One turn moves each row of this set onto another row. After a few examples, where does it send each row asked below?
fuzo: [-28  14 -27  -4  15  36  54  56  22  57 -19  17   0  -7  11  40 -13 -15
  11 -10  23   2  -6  28 -10   9   0 -17  10 -10 -43  -8  16  11]
Maful: [ -1  25  -2 -57  31  -2 -18 -22  12 -17 -13  -5 -35  26 -28  29 -22 -12
 -14 -34 -26  16  41   0   6 -17 -20 -14   1  14 -19 -10  20  34]
gan: [-31  15 -31   5  15  20  45  45  11  59 -24  23  12 -19  16   7   2  -2
   2 -18  20   7  -2  35   9   9   1 -32  13  -4 -24 -27  24   1]
ril: [ -1 -21  20 -45  -4  14 -10   4 -11   0 -24   9 -28  29 -23 -35  28  16
  -6  -7  -5  12  13  20 -18   0 -17 -11  17 -42  37 -13   9  32]
zirot: [  3  30  15 -58  17  16  -2  11 -29  -7 -25   6 -18  49  -3  -6   4 -35
 -11   1   0  51  31  20  20  -3  -9 -23  18 -21 -25 -16   4  40]
fozi: [-16  14 -23 -12   3  12  18  55  46  37   1  18  28   7  -2  34 -34   8
  -7 -15  10  -5 -21   9 -31  17  25  -9   8 -19  -2 -13  20 -14]
gusor: [-30  12   0 -49  -3   1 -13 -26  34 -13 -16 -10 -57   3 -14   7  -9  -4
  -6 -25 -39   4  38  15 -33 -28 -12 -19  -8   0  -7  15  17  33]
keb: [-37 -27   7 -40  -5  23  -6 -15   2 -20 -23  18 -64  17   3 -26  14   3
  -6  -3 -12  26   8  28  -4   3 -27   0  35 -27  -6   8   1  38]
tonu: [-14 -15   9 -62  18  32  -8 -18 -20 -22  -5   4 -33  21   6   2  -3  -7
 -12 -27  -4  50  22   6  26 -12 -39 -18   4 -21 -11 -17  -1  49]
Sipoz: [-22   9 -15 -11   9  32  34  47  42  50  -8  28  26   7  -2  40 -16  12
 -10  -6  26  -7 -15   3 -29  14   7   2   6 -14 -17  -4  35  -2]
rilir: [-16   1  10 -64  15  20 -15 -22  -9 -28   9 -15 -38  12   6  26 -24  -3
  -4 -36 -18  46  15   5   5 -15 -39 -14 -12 -12 -12  -9   6  39]
mabu: [-30 -29  14 -60  -5  36 -10 -22  -1 -19  -6   9 -36  14   9 -18   9   7
 -15 -18  -7  38  19   5  -1 -17 -32 -16   2 -33   6  -1   2  46]
vosod: [-12  20 -31  -2  22   9  33  57  25  33   2  13  18  -3   6  45 -35 -21
   0  -7  18  15 -20  35 -14  20  20 -19  10 -15 -11 -19   9  -2]
luga: [-13   4 -10  -9   4  28  12  30  40  35   5  22  36  13  -3  47 -15  24
   2 -14   8 -22 -23   5 -29  12  10  -7   9  -4  -6   9  24 -12]
zupem: [-11  11   9 -52  23   1 -23 -18  -3 -34  -1  -5 -50  29 -13  32 -32   6
  -3 -31 -23  30   1   9   6   8 -35  11  19   1 -21  -7  15  20]
pori: [-23  16 -19   0  20  25  46  45  30  44  -3  19  14  -7   6  55 -20 -12
  -3   2  29  11 -19  29 -28  16   5  -5   1 -10 -20  -4  29   5]
zuka: [ -7  14 -19   6  29  20  31  30  14  28  10  15  25  -2   7  67 -19 -12
   7   0  18   8 -25  40 -14  17   7 -18   7   2 -13   2  14   1]
Gidu: [-25  -8 -21 -14  -8  46  27  44  31  54 -21  26  16  10   6  14   6  21
  17 -21   5 -33  -6  10  -7   3   6 -24  25 -10 -31   7   6   0]
Saso: [ 17   1   8 -54  24  11  -4  16 -38   3 -30  -4 -33  36 -25  -9   9  -3
   8 -30  -9  20  24  18  26   3 -30 -20  22 -23  -2 -35  -1  36]
lek: [  8  26   9 -50  20  -9  -6   8 -26  -9  -8 -36 -50  13 -18  28 -21  -7
  24 -37 -30  22  11  34 -10  -4 -30 -19  -4 -10  -3 -21   4  25]
nari: [-37  -6  11 -50 -12   9 -21 -19  20 -25  -8  -5 -67  16  -2   3 -15  21
   3 -26 -35  11   2  13 -27  -3 -29   8  16 -14 -12  15  14  19]
fuda: [-23   8 -37  -7  10  24  42  68  21  49 -19  18   4  -2  12  16 -17 -20
  10 -13  15   3  -6  34   1  14  19 -30  23 -21 -30 -20  -4   6]
sol: [  0  -1  -2 -44  38  10  -7 -23   0 -17 -23  22 -24  30 -24   1   9 -26
 -31  -6   2  32  43  14  21  -9 -14 -17  19  -3   1 -15  12  50]
gikis: [-20   1 -30   1  18  39  46  44   6  47 -17  19   6  -4  17  34   2 -17
  23  -7  15  -3  -8  44   8   8   2 -35  24  -4 -38   1  -4  13]
kofas: [-26   1 -29 -17  -9  28  27  67  43  52 -20  23  14   8   4   4 -17   9
   4 -22   8 -17  -7   8 -16  10  23 -20  21 -26 -20 -13   7  -5]
faza: [-21  30 -26   8  27   5  36  35  13  46  -5  15  23 -18  10  37 -17  -2
  -5 -18  20  16 -13  34  -3  15   2 -21   0   5 -14 -28  36  -7]
sumok: [  1  54  20 -63  11  -3 -16   5  -8 -18  -3 -21 -25  39  -5  31 -29 -22
   0 -15 -24  43  18  14 -14  -8  -8 -14  -8  -7 -26  -4  18  21]
Funos: [-11 -10   5 -42  31  14  -8 -15 -19 -29 -15  17 -47  31  -7   4  -3 -12
 -13  -9   0  44   7  24  27  14 -34   3  38 -14 -15 -14   3  38]
bokar: [-27  25 -19  -1   7   7  22  33  35  48  -5  16  28 -13   4  28 -18  24
  -8 -24  10  -4 -15  13 -22  10   5 -14  -3   0  -5 -19  45 -18]
gad: [-27   6 -21 -15   4  42  42  57  35  63 -26  26  12   7   3  25  -8   8
   4 -17  21 -15  -3   2 -12   8   2 -10  15 -15 -40  -8  23   4]
Reris: [-37  11 -24  -3  -5  21  32  42  33  62 -24  24  17 -13   9  -2   2  24
  -2 -26  11 -14  -3  14 -11   5   4 -23   9  -7 -16 -17  34  -9]
Vufa: [-32 -12  17 -61  -8  24 -17 -27   9 -26   7 -10 -41   7   9   7 -12  12
  -8 -27 -22  34  11   5 -21 -20 -33 -11 -16 -23   5   6   9  36]
Zav: [-11   3  20 -40  -7  -8 -12  -4   1 -11  -2 -23 -46   5 -16   3  -3  12
   9 -14 -27  14   0  37 -53  -6 -17 -10 -10 -29  36   2  15  21]
fut: [-25  32  27 -59 -29   5 -19   0  18 -10  -8 -14 -33  29   0  -5  -8   1
  -4  -4 -31  23  17  12 -52 -16   2 -11 -10 -26  -4  20  21  18]
tefeg: [-29 -14   0 -37   4  14  -2 -26  21 -11 -26  18 -46   8 -11 -23  23 -18
 -22   5 -11  20  39  30 -18 -19  -8 -23  10 -17  13  10   9  50]
Magiz: [-22   7  22 -55 -21  24  -5   7   0   0 -30  13 -27  39   2 -42  25 -12
 -13  12  -7  31  28  19 -17 -11   1 -21  15 -40  -4   8   7  36]

zuka goes to gikis
nari goes to zupem
zirot goes to Magiz
And these:
fuzo goes to gad
fuda goes to kofas
Zav goes to lek
rilir goes to tonu
sol goes to tefeg
Reris goes to bokar

